Here are some points, each followed by its number:
7;16;-9;20;-8;8;-53;8;-56;-29;19;-50;23;18;-16;26;-25;21;6;26;-11;59;16;91;24;-29;32;-22;-42;29;-6;-60;14;14;41;-14;-7;-45;12;-29;9;-44;-41;24;-42;2;18;-35;-26;-60;3;20;-41;21;74 0
-4;12;20;21;-8;18;-18;-30;4;12;-13;14;0;-2;3;-16;4;29;-2;-24;-37;-43;-44;-38;5;-15;12;38;1;9;18;44;-51;0;-1;32;6;22;-1;1;6;21;-23;-28;0;28;-35;-4;30;8;9;-16;-4;9;-28 1
-31;41;1;52;-38;15;-66;-12;-29;49;-25;-51;-8;-16;17;-64;-6;33;15;-22;10;-31;2;-89;30;-29;11;22;-84;-77;70;-45;-38;-45;-13;77;3;102;-2;-9;23;-9;-51;-30;-17;72;-40;-65;7;-46;31;20;-13;53;3 2
39;68;2;28;62;77;-11;-25;-42;1;69;-4;-14;77;-48;-51;46;73;-39;-127;-36;32;-32;-8;-46;-12;54;8;69;4;-84;34;56;-77;63;85;-5;-27;-67;-27;-41;2;-61;-18;23;-11;-78;46;-9;-94;24;31;41;6;29 3
16;28;27;-17;2;13;14;-5;-42;-35;36;4;-46;31;-4;5;-42;5;32;-20;2;44;25;18;-17;-27;-4;-66;-12;22;-44;-45;59;-67;-3;-23;13;-24;2;13;3;1;31;-16;-6;-47;25;43;-30;5;-48;-5;4;20;34 4
6;20;-7;-24;15;9;20;-15;-30;-27;23;9;-14;23;-5;1;12;2;5;-25;-8;36;13;43;-22;-1;-11;-29;-12;5;-37;-17;26;-24;-10;-1;15;-12;11;46;6;-24;13;2;13;-19;13;18;-3;-7;-26;-7;11;-10;22 5
-5;-6;-26;33;-38;-16;-2;-20;30;10;-23;-16;18;3;27;-23;-22;-4;-10;27;2;-3;-24;-19;36;23;-6;1;-39;-8;7;-5;-44;21;-7;26;-18;56;-2;-15;18;17;11;-19;32;19;24;-20;15;-19;17;-17;-29;0;-7 6
-10;15;18;-75;30;-30;-8;45;1;10;-52;30;-14;-69;-17;55;19;-15;33;31;30;31;68;5;-41;-15;-19;9;13;-41;-19;0;46;-12;-45;-35;78;-11;-3;55;-15;-32;54;31;-9;36;0;20;5;-5;-9;44;45;29;-10 7
-2;-63;14;-18;-18;-48;19;28;41;18;-33;35;11;-45;0;43;-11;-59;-17;49;44;8;-11;35;30;39;47;-5;17;23;-8;24;-33;55;-26;-32;6;24;52;-7;-7;28;23;36;-3;-30;-29;40;-11;30;42;-5;-23;-31;-6 8
22;26;50;45;-44;64;-39;-90;40;30;-11;7;1;10;-37;-63;17;-7;-7;-70;-44;-71;-75;-83;38;-53;7;72;28;-36;89;77;-77;-8;18;100;-68;44;-15;-59;-3;97;-79;-39;-21;44;-104;-46;61;9;24;-21;-66;5;-97 9
43;123;79;76;125;107;11;-13;-105;-45;119;63;-27;123;-32;-18;117;127;-15;-127;-75;119;-101;-6;-49;-54;51;-79;120;82;-88;87;-33;-95;13;127;-42;-69;-118;-18;-58;-21;-127;-66;43;2;-105;95;-30;-127;-25;45;123;-7;77 10
3;-36;28;-34;57;8;3;51;-16;28;-3;-35;54;-15;-22;-4;24;-8;-29;2;-39;-17;26;43;15;3;49;52;36;12;-16;18;-25;49;59;-33;-27;-54;-33;-67;-39;-47;-48;87;3;13;-3;8;9;-12;24;50;8;-5;-52 11
-12;-24;-12;-20;0;-14;-29;-21;-10;6;-14;-27;-4;70;-11;-22;-7;-17;15;-12;-18;7;-41;17;-2;-22;14;-16;4;15;-30;-12;9;-22;6;33;23;12;18;15;12;30;-9;-26;-4;21;-11;-13;29;-13;-9;-8;20;-6;-24 12
-11;26;-4;8;-12;15;14;-11;-40;-52;24;-8;20;-7;21;12;3;0;1;13;7;-62;31;-36;20;15;-6;61;5;-57;44;1;-14;36;-16;-34;-32;6;14;-11;38;5;25;-2;-24;11;-3;42;-15;33;-13;-12;-20;-15;-23 13
-26;12;6;-28;10;10;3;34;-36;15;6;-1;-13;-27;3;1;30;28;12;-2;1;26;32;-43;-42;-9;-10;13;-2;-29;-11;-13;-6;-21;-12;-2;27;-1;-11;4;0;-22;0;19;18;-5;13;-9;-26;-5;-13;39;8;15;0 14
57;51;-7;125;25;127;3;-45;25;55;19;-62;-8;-25;-119;-57;-27;91;-18;-61;-42;21;12;1;-13;-15;-19;-16;43;83;4;10;24;5;48;25;-40;-79;-82;36;-100;-87;-127;6;3;-17;-37;-22;17;-76;18;4;16;13;64 15
New points follow, each followed by the numbers of its three nearest points above by angle, seen from the average point of the numbered points, nearest first.
112;13;40;70;-77;77;-114;-92;-41;-31;57;-68;-12;-11;20;6;-127;65;-18;32;-61;45;-32;127;-9;-76;-40;-62;-127;31;38;-97;45;16;114;-31;-39;-54;83;2;-42;-108;-127;-39;-37;-1;-25;-32;3;-29;-56;16;-43;63;86 0 15 4
64;43;-22;19;-25;37;-47;-34;-31;-107;79;-38;-46;109;-16;25;-118;18;-32;-46;-19;-16;-18;103;48;24;-21;-56;-39;51;-3;-60;66;-12;51;-19;-87;-59;-26;56;3;5;-50;-102;-42;-27;28;34;0;-9;-90;-52;49;-30;127 4 0 5
-32;-12;51;-53;-4;-25;-70;31;-58;26;-58;-30;43;59;-5;11;38;-39;-19;9;-51;-49;-44;87;31;-33;75;83;4;-13;9;-4;-26;-21;68;-3;19;-8;33;-30;44;30;8;74;1;85;-40;-26;34;-35;-4;20;-15;17;-82 11 12 1
26;-14;-26;9;19;4;15;-10;3;0;0;-50;44;46;-36;8;-14;-16;17;-3;5;44;-10;22;-7;10;28;-43;-9;22;-27;-28;12;11;45;23;-32;-11;-16;-6;4;-4;-12;9;18;-25;16;-10;0;-28;15;7;-9;-24;3 0 12 5
62;44;-44;5;28;67;15;48;55;-29;-17;36;-55;21;-2;-53;-30;1;-6;2;7;-30;9;-41;29;23;30;-11;30;5;-1;24;18;28;51;-12;-73;38;-30;-20;16;-32;61;-9;11;-31;67;20;-48;17;-18;-20;23;5;12 13 6 4
52;61;-15;-46;51;50;-44;2;-9;-74;21;8;-107;127;-46;-25;-38;0;26;-56;4;79;-35;86;2;-30;-39;-102;30;58;-66;-29;127;-127;-4;42;19;-70;34;127;-24;86;-26;-95;-16;-34;42;4;50;-11;-80;-16;57;-1;4 4 5 12
12;1;-10;31;-28;-15;37;-61;24;-12;1;32;17;-5;10;34;-26;7;4;16;-13;-9;-8;-18;-29;48;-15;-30;17;42;-27;0;-28;32;-8;-3;-18;23;-22;6;26;-13;4;-19;60;-37;31;15;24;24;8;-47;-38;9;2 6 8 13
27;30;62;-27;64;9;-106;53;11;-43;25;-9;-26;25;-25;43;-38;26;17;-24;-52;23;36;14;-30;-50;-19;32;38;13;55;18;89;-36;25;45;-10;-30;-46;62;-43;-27;-18;18;-127;77;-34;-66;15;-7;-13;60;84;5;-4 7 0 15
0;-7;-3;18;-15;17;34;-8;34;41;-19;31;13;-49;-10;-4;31;-12;-19;2;-21;-55;-36;-23;34;35;27;42;30;6;-12;35;-62;47;-29;-32;-21;25;-11;-44;16;-12;-21;14;35;-1;-28;31;22;-27;48;-20;-37;11;-32 8 1 6
-6;10;-13;55;-49;28;-72;-3;-1;31;-15;-40;5;-8;10;-54;-22;22;5;-6;-17;-20;-12;-61;14;-33;-6;31;-60;-52;63;-24;-18;-33;3;57;5;80;16;-6;3;-11;-52;-22;-20;47;-28;-38;-10;-31;27;24;1;40;0 2 6 9
12;-10;-37;16;20;40;37;47;40;-35;30;31;-5;10;-3;-8;11;-5;11;-12;43;2;4;-27;-12;23;-1;12;37;32;-3;60;46;-15;-1;-24;10;-13;-19;-12;-8;8;32;-21;-4;-48;-28;64;-32;-1;7;-26;11;-17;-3 8 13 4
10;0;29;-10;16;14;29;-19;44;31;-8;62;20;-56;16;-19;34;1;-35;45;-17;-47;-22;-3;29;36;18;30;16;-9;-15;29;-56;68;-12;-16;-35;20;-2;-75;22;-15;-17;28;45;-17;-10;26;3;-29;47;-9;-34;23;-84 8 6 11
-9;-17;-11;27;45;-9;42;-14;63;75;-16;-44;43;3;13;-54;59;-3;-49;-29;-12;-53;-18;-69;11;38;39;11;70;32;-48;75;-37;13;23;37;-54;22;-89;-55;-33;3;-24;20;59;-11;-8;-5;26;16;20;7;31;-60;-60 11 1 9
0;-2;15;-33;10;-26;-7;22;-11;-3;-30;33;-22;-37;-3;35;21;-16;17;24;2;8;30;3;-17;4;-7;-1;0;-15;-4;-8;12;4;-11;-13;37;-7;11;28;-11;-7;31;-2;-17;20;2;4;-7;1;-14;25;18;20;-5 7 14 8
28;25;-10;6;18;25;-4;6;-42;-18;43;-30;-21;43;-23;-3;-12;21;-7;-34;-12;42;10;23;-10;-15;7;-25;-3;3;-26;-43;37;-24;22;4;-9;-25;0;7;5;-10;-14;-15;-12;-23;0;5;-33;-28;-16;11;16;1;31 4 5 0
-18;2;-23;-9;-2;-21;45;-22;18;-4;7;18;6;-5;-9;-12;-11;17;-1;11;-8;-9;-3;-11;-6;31;-15;-24;-3;18;-26;-9;-22;19;-27;-11;-16;2;-17;9;16;4;27;-17;30;-26;19;-7;-5;-30;4;-39;-22;-10;19 6 8 5
2;-3;23;-14;3;19;10;-9;19;32;-12;44;-43;-60;11;-17;32;4;-14;4;26;-1;13;-6;-33;-7;-18;-11;12;-4;5;10;-21;-4;-12;-19;33;-12;38;40;-10;-5;-13;-16;-1;-17;-26;29;21;18;-18;11;11;45;-9 7 8 14
